In the data rows, 128 means zero.
Some points, each followed by its number:
[134 142 139 115 153 149 105 143  83 115 155 123 145  49 148 167 118 170
 145  95 138 112 134 192 120 118 165 124  96 118 181  60 186 126 145 133
 114 147 121 114 169 143 151 113  90 157 149  90  82 104 141 117 141 139
  95 149 112 117 131 102 137 161 138 129 161 150 169 136 138 156 134 157
 125 170 121 173 132 157 162  96 129 149 169 185 163 146 183 137 172 113
  55 169  99 124 101 168 161 161 141 127 114 170 142  95 173  98 125 159
 133 124 148 158 140 120 140 128 105 133  89 137 137 105 151 125 129 149
 128 101] 0
[111 101 119 124  79 145 143  99 109  94 125 104 137 167 119 145 140 134
  93 109 129 139  73 163 136  77 248 158  76  81 168  96 129 108  96 139
 106  85 161 160 158 175 176 120 103 140 144 144 121  83 147 130 147 154
 123 128 164  89 169  62  92 187 105  86 140 138 135 132 148 151 101 115
 169 161 115  90 102  95 141 119 108 167 151 146 143 157 169 133 129 118
 122 182  72 106 169 146 143 149  84  99 139 108 151 163  93 131 153 122
 110 135  99 185 181 124 118 161 132  82 199 178 102  96 154 148  96 141
  65 112] 1
[150 125 132 134 155 143  64 144 182  92 128 144 142 116 153 161 106 113
 153 162 127 130 101 122 172 144 100  92 155 152 132 109 182 147 156 111
 119 160 107 115 122 179 108 110 107 175  88 140 137 132  85  84 110 107
 118 134 162  91  45 104 165  82 144 147 139 146 111 158 165 111 132 156
  90 130 175 167 150 116 137 110 153 139 149  89 115 142 121 140 180 112
  86 101 155 113 146 138 147 106 183 141 170 217 153 110 187  98 158 175
 133 156 146  79  92 157 115 127 164 130 102  96  97 153  92 166 135  94
  91 125] 2
[140  85 113 135 116 157 114 134 141 128 166 149 151 171 144 157  86 115
 130 165 130 109  95 119 128 141 162 114 124 112 125 132 119 120 109 137
 122  89 121 116 134 149  92 144 107 143 125 135 142 123 128 120 111 120
 118 109 118  99 127 124 115 118 133 137 115 133 134 135  94 159 133  97
 102 135 144 146 148 127 110 119 123 150 133 112 139 105 138 125 129 141
 148 142 139 114 156 138 160 107 141 143 125 149 136 151 106 122 133 180
  85 149 113 117 114 149 114 109 149 139 118 134 134 172 123 147 110 116
 136 138] 3
[107 113 118 121  94 128 153 119 101 125 134 112 122 171 116 143 116 124
 121 104 131 112  84 140 147  96 229 156  97  88 150  77 145 129 111 127
 112 101 130 131 154 153 160 110 107 139 146 122 130  95 135 126 120 159
 120 114 168  84 178  90 106 182 106  92 130 159 112 148 169 161 111  98
 133 170 109 123 105  87 116 138 100 174 138 123 138 168 153 118 132 130
 155 171  84  68 132 132 146 146  92 107 138 132 155 167 102 102 150 116
 124 122 122 158 172 137 108 144 101  79 163 152  94 127 159 144 112 134
 102 111] 4
[171 157 136 133 168 111 117 147 151 117  86  83  94 121 104 147 113 150
 134 172 133 162  85 110 132 148   0 115 129 174 175 124 128 147 197 107
 143 172  99 127 106 100 137 146 159 146 101 140 101 151 110 117 130  93
 130 144  60 112  83 186 172  44 119 132 134 109  99 120 142  80  83 155
 101  62 136 124 115 107 111 159 135  79 127  95  96 120  83  94 142  74
 144  86 174 161  75 149 129  81 151 107 110 106 116  90 204  93 134 109
 140 127 102  76  97 137 149 150  70 149  71 161 147  87 100 184 159 158
 113 113] 5
[ 94 146 139 114 136 117 104  50  74 141 178 101  87  75 130 100 159 171
 187  52 145 166 145 175  85 155 164 156 143  86 164  79 122 113 151 143
 129 131 109 111 153 180 134  99 118 193 171  80  86 105  94 118 143 166
 105 100 175 174 162 102 112 211  76 106 136 169 146 144 160 155 144  73
 151 175 137 148  75  91 207  94  73 159  88 133 151 185 130 140 135 147
  88 174  55 116  97 114  85 197  76  97 160 164 173 145 126 119 119  85
 167  84 148 198 137 159 118 161  94  64 180 125 129 115 155 162  99 149
 115  49] 6
[123 139 133 146 134 165 126 151 166 125 145 127 178 148 142 159 116 146
 138 153 138 122 110  95 101 118  94 151 150 129 135 168 156 103 123 106
 133 171  88 130 116 141  94 157 109 131 136 101  93 162  67 102 120 107
 109 122 123 110  88 123 136  48 116 160 144 143 106 126 121  78 134 156
 102  99 141 144 155 141 138 107 133  97 138 110 120 118 117 148 139 136
 109 149 155 126 130 141 143 144  93 109 117 146 119 123 128  83 119 124
 118 101 132 114 139 147 110 115 152 135 154 128 140 146 125 175 106 150
 155 152] 7
[150 129 132 137 150 160 113 140 102  59  85 140  94 118 119 161 131 184
 120 128 115  96 120 175 182 153 136  94  60 177  62 107 167 164  99 119
 161  64 125 147 160 136 107 150  98  92  91 156 167  68 193 149 153 133
 154  98  93 128  99 124 131 141  87  76 103  92 160 139 126 219  77 122
 145 120 145 139 105 176  33 146 166 172 162 137 181 129 174  48 152 151
 167 105 105 140 138 124 166  18 197 189  86 137 105 134 140 133 168 165
 157 131  78  90 123 122 102 139 122 192  37 114 117 131  94 120 158  68
  74  89] 8
[158 108  92 130 140 155 106 137 164 115 134 158 132 148 101 126  95 121
 120 142 139 154 106  94 144 134 137  89 102 120 151 110 153 124  96 119
 122  77 144 121 102 144 136 163 109 120  74 152 166 100 133 151 158 140
 163 149 134 103 135 102 122 113 149  98 122 125 112 113 112 118 139 164
 128 118 146 147 186 121  95 145 126 132 122 110 104 124 128 127 140 135
 110 139 135 120 174 119 153 117 186 151 153 130 106 129 156 115 138 193
 128 152  93 121 134 149 111 134 145 128 121 128 122 144 109 106 136  91
  66 141] 9
[ 90 132 139 158 121 125 140 107 115 134 164 123 108 165 177  67 144 116
 116  86 181  75  98 173 111 119 215 140 108 115 110 112 141  94  94 120
 122  85 127  94 162 160 191 122 102 115 148 141 125 132 121  89 114 143
 136 109 186 129 138  93  94 213 120  87 103 130 154 117 134 156 138 134
 197 152 144 144  87 112 165  93 137 141 131 128 155 128 155 151 104 200
 100 179  70 110 158  88 129 173  79 123 130 159 142 171  94 158 116 127
 113 161 136 179 160 114 143 105 152 134 159 117 132 156 206  92 146 100
 176 119] 10
[134 125 121 125 153 131 104 146 171 125 140 152 150  96 115 132  88 113
 124 111 136 150 149  98 122 146 101  96 150 108 159 139 119 125 160 157
 158 133 138 121 124 158 116  94 135 166  99 135 119 148  80 128 141 110
 120 168 171 108  92 136 133  93 177 145 184 153  98 141 135 114 176 161
 121 127 146 143 197  99 167 113 131 104 123  95 103 129 119 142 181 126
  70 140 126 130 127 133 112 177 161 102 194 147 169  80 161 122 118 153
 148 157 131 109 128 121 130 127 173 113 152 103 135 131  82 127 169 126
  86 126] 11
[105 103 122 137 126 150 101  91 130 103 146 124 130 119 143 100 114 121
 161 112 163 115 148 115 118 137 164 140 125 130  94 117 127 112 130 136
 116 122 115 119 142 172  95 111 104 141 137 133 130 102 126 100 109 127
 151 126 155 123  91 110 106 166  89 112  88 127 149 147 127 148 144 102
 133 124 198 159 143 134 128  76 126 150 126 114 112 142 164 148 111 153
 117 153 137 141 135 130 130 133 119 155 144 144 124 135 124 135 117 148
 105 136 139 123 108 157  93 124 140 123 132 112 131 151 155 124 120  90
 122 111] 12
[120 163 139 113 135 115 139 156 122 147  73 127 136  85  87 128 165 136
 100 122 112 123 161 111 123 149  59  79 138 148 141 128 112 125 162 157
 148 143 134 118 110  78 159 139 177  96 106 126 116 167 146 170 144 120
 124 122  84 151 158 157 172  78 147 149 176 103 118 111 106  91 132 153
 142 110  92 128 119 139 119 160 107  85 131 146 113 106 110 134 139  99
 113 101 138 157 102 127  87 122 138 106 123  91 121 114 144 136 106 101
 150 108 135 111 156 116 170 124 133 137 107 155 164 104 111 128 141 173
 149 145] 13
[199 101 125 173 145 171   7 194 209  75 141 164 171  94 177 170  77  94
 160 179 158  96 101  98 185 168  68 107 161 150 128  82 202 106 212 100
 162 161 121  89 114 164  72  66 120 181  83 172  83 135  34  65 110  73
 144 111 127  77  32 116 141  51 170 144 172 171  92 152 168 125 148 175
  62 105 207 177 170  84 139 128 133 132 138  87  92 105 127 131 181 112
  77 116 139 115 153 174 161 136 216 169 143 200 118  41 244 103 146 239
 120 165 139  47  63 196 126 101 161 115  53  84 115 148  60 130 152 121
  68 110] 14
[154 110 104 149 162 167 129  92 151 169 171 112 143 173 131 123  89 149
 160 148 173 126 115 100  99 132 167 136 115  98  96 144 149  95  79 137
 114  90  85 143 113 174  45 161 101 137 155 141 128 138  93 123 114 105
 159 131 146 116 132 119  96 109  92 110  36 170 119 147 111  90 123 136
  98 100 168 153 168 141 124 102  99 116 110 110 144 132 165 151 130 144
 122 166 146 160 169 104 160 147 116 138 164 111  79 129 139 126  90 156
 121 105  94 157 138 180 121 106 135 134 177 118 133 190 145 161  97  86
 134  83] 15
[167 132  77 116 193 145 110  79 102 100 133 151  39  80 131 143  87 147
 131 100 106 155  49 165 174 101 123 100  26  60 137  68 134 126 119  99
 127  67 102 175 112 180 182 160  73 135 103 158 158  56 151 174 182 177
 168 140 169  56 143  48 161 163 144   0  31 154  75 128 170 120 136 191
 160 163 197 156 109 135  67 164 137 128 152 140 180 132 174 114 131  81
 124 227  97  88 112 113 173  42 212 171 141 129  55  87 166 122 181 148
 193 123  44 123 152 125 111 155 115 119 103 133  66 130 132  90 160  67
  11  67] 16
[110 198 141 145  95 123 142  70 120 134  90  59  75 144  84 182 174 165
 105 133 106 123  77 176 151  99 138 155  80  96 134 109  94 156 128  78
 127 101 114 137  65 120 178 158 148 103 126 160 166  52 152 192 198 149
 112  60 109 160 154 115 150 179  99  69 102 114 145 107 184 132  76 101
 170 147  84  40  26 110  95 184 124 175 166 191 153 136 140 136 132  54
 178 192 132  50 108  95 127  62 167 142  69  92  89 164 108 139 151  74
 179 131  26 152 140  87 123 172  69  97 143 205  93  43 120 183 124 152
 151  67] 17
[126 106 120 132 102 155 125 107 136 124 140 158 142 146 135 125  98 108
 122 121 126 141 122 151 141 124 196 118 101 108 122 123 145 139 114 111
  91  96 152 136 148 179 129 101 128 149  95 142 145 108 133 117 118 146
 146 117 151  99 152  91  96 159 150 114 139 126 127 124 148 173 117 126
 119 154 140 145 143 110 114  93 139 182 155 124 118 129 163 111 139 152
 127 138  95 108 165 116 144 149 125 142 151 165 139 150 109 141 143 156
 116 162 138 148 133 116 117 127 161 110 180  94 119 116 147 119 146 110
 141 113] 18
[102 120 132 119 119 150 138 110  95 136 144 137 137 124 126 119 137 137
 117 108 142 133 125 143 135 122 179 134 104 126 138 123 132 118  88 131
 113 104 142 131 134 141 128 117 117 113 133 113 126 104 159 137 137 147
 142 127 142 125 157 104 102 174 125  95 105 132 142 121 135 154 128 124
 160 143 119 127 134 130 136 112 127 161 146 161 146 141 155 125 127 148
 133 142 110 125 122  90 145 134 114 127 135 131 112 149 112 127 119 132
 127 134 140 151 149 109 109 124 132 126 147 127 140 137 153 109 115 113
 126 110] 19
[138 156 155 107  84 108 155  99 108 142 142 115  62  89 127  60 187 105
 129 110 125 151 166 150 136  96 135 165 120 143 125 132  89 121 137  98
 122 111 174 158 103 126 162  93 175  99 129 153 118 116 157 116 116 156
  97 113 136 156 187 155 133 192 133 100 115 122 140 106 185 121 110 124
 187 164  75  75  27 124 170 122 155 188 146 175 141 166  90 123 129 127
 121 125  67 127 123  90  95 157  88  84 135 111  92 181  95 171  94  48
 161 123 117 151 145 115 147 196 138 103 178  99 123 111 184  94 163 158
 150 143] 20
[169 153  96 163 135 133   0 139 128  70 196 200 165 162 196 200  70 136
 173 188 156  54 114 150 188 216  96  99 188 176  97 132 177 147 105 168
 149 146  93  76 255 111  26 138  83 206  60 133 135 141 160  24  80  87
 156 173 121 100  50 115 165 140 120 116 123  96 134 144  73 219 157 125
 105 136 236 234 184 165 152  32 127 115 119  92 159 144 140 103 125 179
 112  39 173 183 127 213 183  66 188 238 127 255 215  70 163 148 177 255
  67 173 193 121   8 172  99  81 160 202  14  89 148 202  40  73 143  35
 123 178] 21
[106  91 126 142  92 116 125 114 144 126  98 164 139 204 119 110 140  99
 133 148 129 134 165  90 136 125 141 129 166 143 114 171  99 138 104 162
 110 117 133 121 164 118 119 127 129 132 115 150 163 122 145 124  66 117
 156 140 115 156 115 151  89 138 125 158 107  99 131 126 115 141 104 101
 105 104 137  83 155 130  81 130 123 124 113  80 107 117 112 129  87 176
 170  89 142 148 156 116 124 111 118 151 122 124 160 141  98 124 124 130
  91 133 168 106  98 143 123  81 147 120 129 122 114 165 136 112 117 119
 146 177] 22
[156 255 154 181 113   0 136 104 117 240  28  32  34  95 192  44 215  32
 116 107  75 196 176  55  93 122   0 138 251  97  76 158  34 136 239 113
 185 245  78 211  60   0 211 167 255  51 155 145 127 255  76 101 158 131
  66 114  81 255 114 255 255  24 160 187 191  38  97  73 161   0 102 162
 198  85 176  22   8 110 210 242 140  24 107 117 127  79   0 166  21  51
 200 109 186 179   8 105   0 101  72 122  95  26 108 118 132 209   5   0
 171  69  54  98 145 110 255 199 126 172 114 154  46  71 123 149 189 211
 210 193] 23
[ 92   3 104  64 107 189 209 174 139  86 133 206 202 137  56  55  41  89
 100 124 162 165 186  72 155  81 255 108  97  91 225 148 158  83  40 169
  56  33 253 107 197 191 143  45  52  75 105 101 120 128 132 123  57 107
 199 237 157  38 189  64   0 147 255 109 221 184 101 152  62 146 177  94
  96 151  76 154 255  71 124  71 137 159 103  85  65 187 154  79 130 200
  61 101  46 143 228 161 131 209  80  56 205 147 169 139 101  71 178 168
 118 205 200 110 183 109  43  15 154  97 201  71 178 171 136  85 110 118
  46 153] 24
[140 127 135 120 126 124 179 127 121 134  86  98 116 168 122  99 134 141
  85 142 101 146 122 129 104 131 113 113 117  97 103 146 136  95  86 102
 132  86 122 150  88  88 120 185 118  72 124 116 172 116 165 147 144 157
 140 144 106 151 146 143 140  94 129 103  67 111 142 104  91 104 123 133
 151 122 107  95 125 158  87 154 141 132 112 151 152 109 129 102  98 138
 178 118 163 121 143  98 136  88 130 108  83  76  78 152 118  97 150 134
 123 122  78 130 175 133 101 129 113 136 110 129 138 127 135 136 147 149
 131 133] 25
[120 157 149  90  82 108 169 149 127 148  96 100 102 180  56 116 171 117
  75 139 136 149 136  94 137 110 122 136 120 151 106 172 100 141  87 114
 122 119 128 159  50 112 125 171 152  46 148 133 182 131 171 195 140 129
 138  87  75 152 173 155 132 103 120 135 148  73 102 101 122  92 114 126
 109 101  70  41 131 128  66 199 104 106  96 127 100 105  98 100 116 117
 174 105 152 110 138  98 108 124 137 117  93  39 120 151  83 100 126  56
 153 116 108 154 150 124 129 142  90 141 163 148 117  95 108 121 153 160
 133 131] 26
[144 174 157 168  83  99 118 104 145  95 116  96 106 167 170 184 187 127
 159 128 105  83 123 194 133 142 113 167 177 148 105 110 118 172 207 110
 165 172  91 106 169 128 122 108 168 166 146 105  73 119 103  97 106 124
  82  35  96 151  75 136 139  96  75 153 152 104 146 144 154 140  74  62
  96 129 129 119  20 151 154 150 113 151 157 172 150 108 129 150 136 119
 158 109 159 101  92 159  97 116  93 143  96 122 164 141 147 151 163  88
 118  76 147 120  58 110 148 153  50 126  94 166 117  81 120 191 127 158
 191  90] 27
[141 135 123 144 133 130 129 107 113 105 129 116 120 110 154 131 128 144
 146 108 125 112 120 166 130 108 131 149  98 111 155 108 142 119 138 111
 134 133 116 131 140 146 155 104 123 138 143  98 106 116 105  99 115 137
 129 133 137 126 138  92 142 140 112  99 118 148 130 154 161 126 121 122
 124 147 141 138  99 116 161 124 141 129 130 134 135 141 154 147 130 112
 113 162 114 139 110 128 147 138 106 139 130 124  98 133 150 126 145 104
 153 128 133 116 122 137 125 144 114 128 116 135 113 109 148 150 128 149
 130 103] 28
[126  92 140 158 125 122 122 107 141  70 115 179 124 148 210 100 125  81
 149 115  96  88 138 112 196  81 146 123 151 154 129 116 157 155 144 140
 131 137 132 105 212 108 133  64 134  97  92 131 141 160 144  98  84  87
 125 113  90  75  83 119 146 123 186 148 201 111 133 152 137 185 129  97
 123 129 165 170 123 118 146 110 173 133 147 100 142 128 132 120  92 168
 138  99 122 156 138 164 179 119 138 173 137 160 198  88 145 144 152 156
 127 149 167 102  85 109 117 103 163 142  40 107 124 147 108 110 127 132
 117 186] 29
[119 150 114 124 128 129 123  70 107  95 147 126 137 127 192 104 167 113
 131  96 128 129 123 140 122 104 176 143 116 104 113 102 110 129 139 136
  97 121 138 137 170 131 140 109 126 133  91 135 103 119 114  97 114 147
 131 143 161 134 141 109 120 191 149  95 113 138 144 124 129 156 138 131
 152 144 155 153 118  94 145 127 155 141 142 146 163 131 135 132 106 124
 119 146  73 125 124 126 150 151 108 155 132 150 129 156 106 147 115 147
 105 126 146 139 137 130 123 148 135 116 133  94 126 158 171  85 123 109
 142 138] 30
New points follow, each followed by the numbers of its five nearest points above by angle, nearest first.
[144 177 135 125 154 137 113 121 124 152 138 106 119  83 133 164 143 152
 144 125 126 141 132 160 122 145  78 126 117 117 133 122 118 123 123 122
 137 119 120 114 108 100 127 147 143 141 127 113 117 122 121 139 152 143
 118 116 120 164 142 133 152 125 119  92 105 135 143 134 141 118 133 129
 132 140 121 134  75 151 150 152 129 120 130 171 150 141 124 126 155 100
 130 155 137 141  87 127 124 131 145 124 121 140  94 121 150 143 110 144
 151 117 124 129 128 132 137 149 102 139 112 153 132 113 129 135 130 137
 151 101] 17 28 0 13 27
[ 96 147 138 136  75 108 175  80 100 109 127 117  92 126 151  82 173 115
  98  89 124 144 144 150 144  92 187 172 110 112 137 147  91 137 110  84
 123 130 162 127 105 137 166  72 160 109 124 146 146 114 156 127 128 143
 131 119 152 153 226 141 120 184 157 104 114  91 141 109 163 122 117 147
 172 170  87  60  36  79 147 150 174 190 162 173 153 125 118 139 124 131
 140  69  87 149 107  87  98 138  98 121 125 125 137 189  76 149 118  91
 137 149 122 157 185 104 126 174 147 131 168  93 119 108 176  73 163 144
 177 138] 20 19 10 30 1
[114  90 141 104  97 145 145 158 109 137 145 119 177 161 120 135 136 143
 120 124 146 106 126 118 120 122 172 151 148 133 130 142 114 116 119 151
 128 130 150 112 156 144 140 130  97 149 149  99  92 159 141 123 124 122
 113 137 139 106 152 127  98 141 127 171 155 137 117 112 108 156 120 108
 136 126  69 124 173 117 132  95 109 131 118 100 114 138 131 116 129 132
 126 104 114 123 163 123 130 158  89 104 139 101 178 131  89 105 151 100
 115 123 161 164 167 146 124 110 150 115 166 145 149 147 140 141  94 134
 138 148] 24 1 4 22 19
[117 147 152 130 122 106 134 131 138 127 110 111 166 154 160  91 150 112
 129 124 126 106 151 100 109 113  94 152 175 152 101 164 119 127 135 137
 130 169 137 151 129 114 113 132 153 116 162 104 113 161  96 116 112 117
 110 142 103 154 121 145 127  98 122 200 140 109 115 124 107  83 134 110
 117 102 117 119 128 129 150 104 138  92 105 105 127 114 116 149  95 151
 121  82 147 145 119 122 120 143  77 122 129 109 121 121 102 136 114  90
 109 121 151 100 113 143 140 115 139 142 121 131 130 166 156 136 124 151
 177 172] 23 7 22 13 27
[123  74 116 105 132 154 160 140 142 100 132 194 182 140  99  73 111 135
 103 111 145 142 145 107 124 108 194 120 127 112 181 156 152 117  75 133
  92 105 180 127 150 179 139  94 108 104 121 110 124 117 162 148 103 134
 156 164 152 114 140  95  62 131 168 147 147 136 133 116 122 132 150 119
 120 155 103 133 197 108 105  81 144 151 109 110 113 152 124 111 136 169
  81 138 114 143 169 124 152 158  99 102 161 152 147 130 108 108 147 157
 113 152 176 135 166 126 116  90 173 102 173 100 132 139 150  97 104 127
  87 165] 24 18 19 1 9
[137 133 135 112 112 130 130 118 119 104 101 131 103 149 118 112 155 122
 120 136 125 130 169 141 150 123 150 118 118 145 100 137 116 145 110 133
 134 117 147 128 145 105 136 119 139  91 116 151 138 116 177 134 108 117
 121 125 109 161 141 135 101 147 124 113 125 110 151 109 107 159 113  99
 123 127 110 114  98 151  81 153 116 128 120 141 137 113 121 101 123 127
 166 103 127 134 123 100 145  89 150 144  98 118 129 138 113 139 128 132
 131 135 146 141 120 120 119 137 110 148 115 133 129 125 137 108 126 134
 139 139] 8 26 22 25 17
[116 124 161 111 150 136 189 170 147 178 100 150 164 124  25 100 143 158
  56 174 127 187 140  67 135 118 111 103 139 140 125 165 115 134  89 130
 147 140 156 148  44  91 136 168 146  97 142 112 168 133 174 215 150 131
 179 129 127 115 176 170 112  81 159 126 111 137 111  90  91  92 120 132
 141  90  59  79 197 175  83 170 111  79  84 128  77 115  71 116 139 163
 121  97 132 131 137 112  73 151 145  89 116  78 119 115  90 126 126 137
 162 135 117 135 176 116 114 114 142 141 154 170 150 124 110 109 106 147
 104 149] 26 13 25 9 24
[138 115 138 113  96 112 133 106 100 107  96 148 120 126 120  99 152 128
 102 125 128 110 145 141 147 116 137 112  99 147 102 130  97 148  91 120
 135 100 157 120 169 109 120 138 144  82 103 160 163 112 206 143 139 147
 137 125 104 156 148 136 124 148 105  97 127  75 164 126 119 178 125 107
 144 131 104 109  95 151  92 172 132 160 123 153 127 125 130  97 116 135
 168  77 141 124 121 124 129  64 141 155 105 117 141 145 113 145 124 141
 108 148 156 119 112 128 119 118  95 145  84 155 122 139 139 118 121 139
 122 167] 8 25 22 26 17
[140 140 148 150 145 144  98 180 156 170 122  88 143  99 118 195 115 156
 154 192 129 131 122 154 130 130  32 142 137 142 111 166 159 140 187 112
 154 170 112 108  75 130  98 157 139 150 144 122  90 165  96 135 111 118
 123  97 106 125  81 147 161  27  78 166 142 125  99 168 124  75  97 116
  79  99 122 116 140 154 151 129 118  75 142 134 118 111 117 123 159 102
 126 130 222 119 118 149 114  83 139 124 114  95  91  93 174  98 149  84
 128 103 119  82  74 156 121 132 104 147  87 158 123  99 109 183  95 129
 130  98] 5 7 27 14 2
[145 124 134 125 147 140 151 112 141 147 147  94 137 161 125 120 132 120
 135 136 127 133 125 114 106 130 134 148 135 102 109 145 124 105 100 113
 110 129 109 128  94 139  94 148 113 125 170 119 126 139 116 121 125 123
 125 110 124 142 136 113 114  98 106 137  92 141 122 124 120 104 132 123
 114  95 144 115 139 117 129 123 113 106 112 114 124 111 125 148 125 103
 136 147 133 118 137 115 127 125 109 123 134 108  91 150 122 123 118 120
 116 113 103 126 145 149 117 131 126 129 164 127 136 129 156 164 121 128
 144 120] 15 7 25 26 3
[132 164 167  93 110 118 138 194 117 164 111 108 130 110  94 132 132 142
  70 123  99 134 132 159 140 106  67 111 121 152 158 148 147 133 153 127
 158 175 125 140 111  79 172 126 195 102 125 124 120 174 164 185 165 141
 100 127  57 141 156 183 175  56 161 175 194 101 130 126  94 112 124 167
 143 131  50 133 138 173 139 165 141  90 133 155 119 108  99 100 140 110
 136  86 151 129 108 131 110 137 129 116 102 110 115  87 128 123 145  73
 118 103 126  95 172  84 148 130 125 149  96 156 148  98 101 112 129 207
 131 193] 13 23 26 5 25
[127 114 125 146 118 117 126 120 146  75 127 172 150 143 182 113 127  95
 136 134 126 105 143 137 170 106 141 128 144 161 152 126 134 137 143 129
 135 146 126 122 210 118 153  87 123 124  79 128 139 136 125 107  97 115
 125 121 120 105  92 133 139 134 171 144 185 112 115 149 124 140 144 120
 118 118 130 130 125 101 130 122 172 130 149 124 128 122 115 138 129 134
 147  82 131 120 140 154 141 109 139 143 133 148 187  92 146 126 122 159
 118 149 173 131 107 129 119  96 161 144  60 119 120 145 130 104 136 119
 136 195] 29 21 2 14 22
[121 117 128 126 136 149 110 135 114 125 138 128 142  88 122 148 125 156
 143 105 133 128 125 156 139 115 144 124 110 121 164 101 143 132 130 127
 136 142 142 106 151 139 138 112 119 153 145 117 100 125 122 127 127 138
 116 138 140 107 115 115 133 143 117 105 132 148 154 139 139 143 138 131
 137 152 135 164 120 134 157 111 114 125 142 145 148 144 147 124 143 117
  86 156 110 134 118 126 146 141 126 120 141 147 126 114 147 127 130 146
 140 116 149 137 134 121 125 126 119 134 117 134 131 116 111 137 107 130
 126 116] 0 28 6 19 1
[117 210 161 162 138  32 117 102 111 174  85  55  42 104 172  74 197  75
 127 104  80 163 157  87 106 133   0 125 183 163 104 134  50 140 226 112
 169 168 118 168  60  25 208 163 205  89 149 163 142 227  78 103 122 113
 107 117  71 205 130 224 219  61 191 196 156  70  86 103 138   2 129 197
 159  88 128 113  46 103 186 205 156  68 112  97 133 105  29 169  32  72
 182  91 166 150  86 116  46 107  67 114  87  42 126 136 104 155  93  17
 157 115  75 113 102 122 202 170 136 134  98 158 122 106 128 133 156 151
 187 172] 23 13 5 26 20
[144 154 112 172 103 128 149 132 107 129 148 124 157 170 198 158 157 135
 143 128 122  37 117 184 127 104 131 158 124 130 122 133 141 126 125 114
 124 152 108 121 171 139 118 147 128 147 147 100  66 141  95  90 121 123
  77  94  80  97 123 131 144 108 105 149 147 124 141 159 112 150 106  87
 103 124 131 135  72 134 155  82 131 122 167 135 157  98 135 133 107 116
 135 107 128 133 114 122 181 131  84 137  66 148 130 144 113 115 155 132
  49  94 166 135 127 156 140 108 115 130  99 124 122 168 143 149  62 140
 199 151] 27 7 3 29 28
[142 118 124 143 124 139  56 156 114 101 130 164 152 106 169 153 108  92
 149 139 154  98 142 136 128 154 103 125 156 149 105 131 159 131 132 165
 121 120 114  60 180 118  88 127 115 174  91  94 116 136 127  93 107 101
 162 131 141 117  82 150 148 145 123 137 148 139 165 157  95 178 144 108
 111 113 189 198 153 149 128 103 125 167 135 113 148 116 130 144 130 173
 139 113 129 156 131 165 159 111 166 158 139 176 170  93 151 118 104 189
  80 103 162  91  74 142 138  80 139 141  78  95 155 186 121 131 121 122
 134 137] 21 14 29 2 3
[143 100 103 114 143 137  74 146 143 129 109 114 129 144  94 206  83 138
 167 188 121 104  94 131 147 173 144 116 147 148 110  91 119 168 143 159
 124 113  99 109 153 141  78 135  81 195  92 141 152 116 129  96 119 106
 121 108 129  86  69 116 105 129 100 181 138 161 131 141  88 192 137  91
  79 111 187 171 154 131 113 131 120 121 126 104 131 144 200 119 174 135
 135 146 115  91 122 178 170  65 191 161 139 177 171 112 167 115 167 179
 136 128 137 125 100 141 137 116  97 117  88 147 140 142  61 171 108  68
  95 100] 21 2 3 14 8
[126 118 120 125 128 150  91 113 120  92 116 153 115 120 123 140 112 152
 128 138 131 116 128 142 164 139 137 118  93 154  98 118 139 142 108 119
 139 117 121 144 138 139 121 143 129 118 106 134 155  96 161 149 140 127
 141 123 125 121 112 112 129 151 112  93 124 118 132 142 122 161 101 116
 139 118 141 138 115 141  93 138 133 156 137 155 144 133 127 103 141 135
 141 134 126 128 127 120 146  83 171 161 109 146 123 132 155 148 152 133
 134 134 115 121  92 117 106 128 109 154  87 125 115 133 123 124 134  93
 114 136] 8 16 21 9 17
[150 129 100 113 166 188 163 103 112 130 153 150 135  99 167 141  94 145
 126  96 114 137  76 173 152  83 153 126  57  92 183  92 150  80  92  86
 102  88 134 118 119 151 171 111  81 133 137 123 119 114 150 127 162 158
 120 154 131  98 196  80 136 153 166  66  72 145 143 138 125 104 149 174
 161 157 126 170 127 123 148 113 142 142 156 149 166 155 147 118 139 112
  74 214  74 137 149 132 175 153 112 132 136 152  53 132 142 133 145 165
 139 139 121 138 185 141 127 142 153 134 147 120 105 154 181 115 144 118
 116 100] 16 19 28 0 1
[109  69 104 133 125  73  52  97 164 145 114 196 116 129 139   9 123  50
 109  94 141 202 238  28  82 220  84  73 147 123  47 173  33  73 142 197
 100  91 130 130 103 115 130 131 181 130  59 219 210 126 135 131 108 119
 209 244 193 174  83 207 106 211 157 140  91 106 122 119 127 144 198 148
 173  64 166 131 194 114  56 132 131 130  65 114  96 121 133 126  52 207
 169  80 142 162 168 101  84 139 167 147 156 197 151 122 107 209  90 160
 182 197 148  88  50 101 126 109 180 133 115  60 158 144 108  27 172  63
 100 167] 22 12 11 9 21
[146 177 160 165 135  78 206 136 144 174 107  95 153 194 105 107 172 107
 103 187 105 161 111  43  69 107  63 144 176 136 121 200 106 128 129 129
 128 196 137 184  45  60 127 195 147  67 174 127 147 181  80 144 119 100
  99 126 109 148 169 206 127  22 159 166 124 136  74  75  80   4  95 188
 127  89  97  75 128 108 129 118 110  54  93  66 103  90  80 140  81 121
 176 110 174 134 138 117 114 154  64 101 134  57  78 155  85 114  96  72
 118 115  60  84 145 136 181 133 138 120 163 139 126 127 140 156 161 180
 176 175] 23 26 13 7 25
[131 178 135 151 163 136 117 115  94 188 146  83 101  71 112 165 157 171
 131 116 102 135 130 157 106 150  43 125 106  93 143 109 110 138 130  76
 147 123 119 120  91  93 135 145 112 149 136 132 110 151 124 148 164 156
 110 110 141 157 130 137 197 155 121  81  86 133 169 116 153 110 129 161
 156 145 110 138  57 176 175 172 118 113 136 179 152 135 111 113 145  95
 136 162 123 140  95 128 104 128 137 123 112 138  76 135 174 160  89 142
 149 108 100 153 132 125 162 164  63 129 129 152 130 106 145 139 132 141
 153  77] 17 23 28 20 13
[136 100 133 137 136 149  78 146 134 113 141 154 146 116 163 137 108 119
 151 144 124 102 140 137 118 145 107 112 152 144 109 134 144 126 137 135
 127 128 130  94 163 133 112 110 116 158  97 133 121 126 124 107 109 100
 140 133 133 117  94 122 134 129 120 126 142 125 146 145 119 167 144 113
 119 103 170 164 131 150 139 106 123 127 143 100 140 137 144 136 134 139
 117  84 141 140 128 153 144 117 145 173 121 184 150 114 149 141 138 194
  88 122 163 113  91 121 120  99 139 158  97 113 128 160 106 101 127 119
 142 121] 21 14 29 2 3
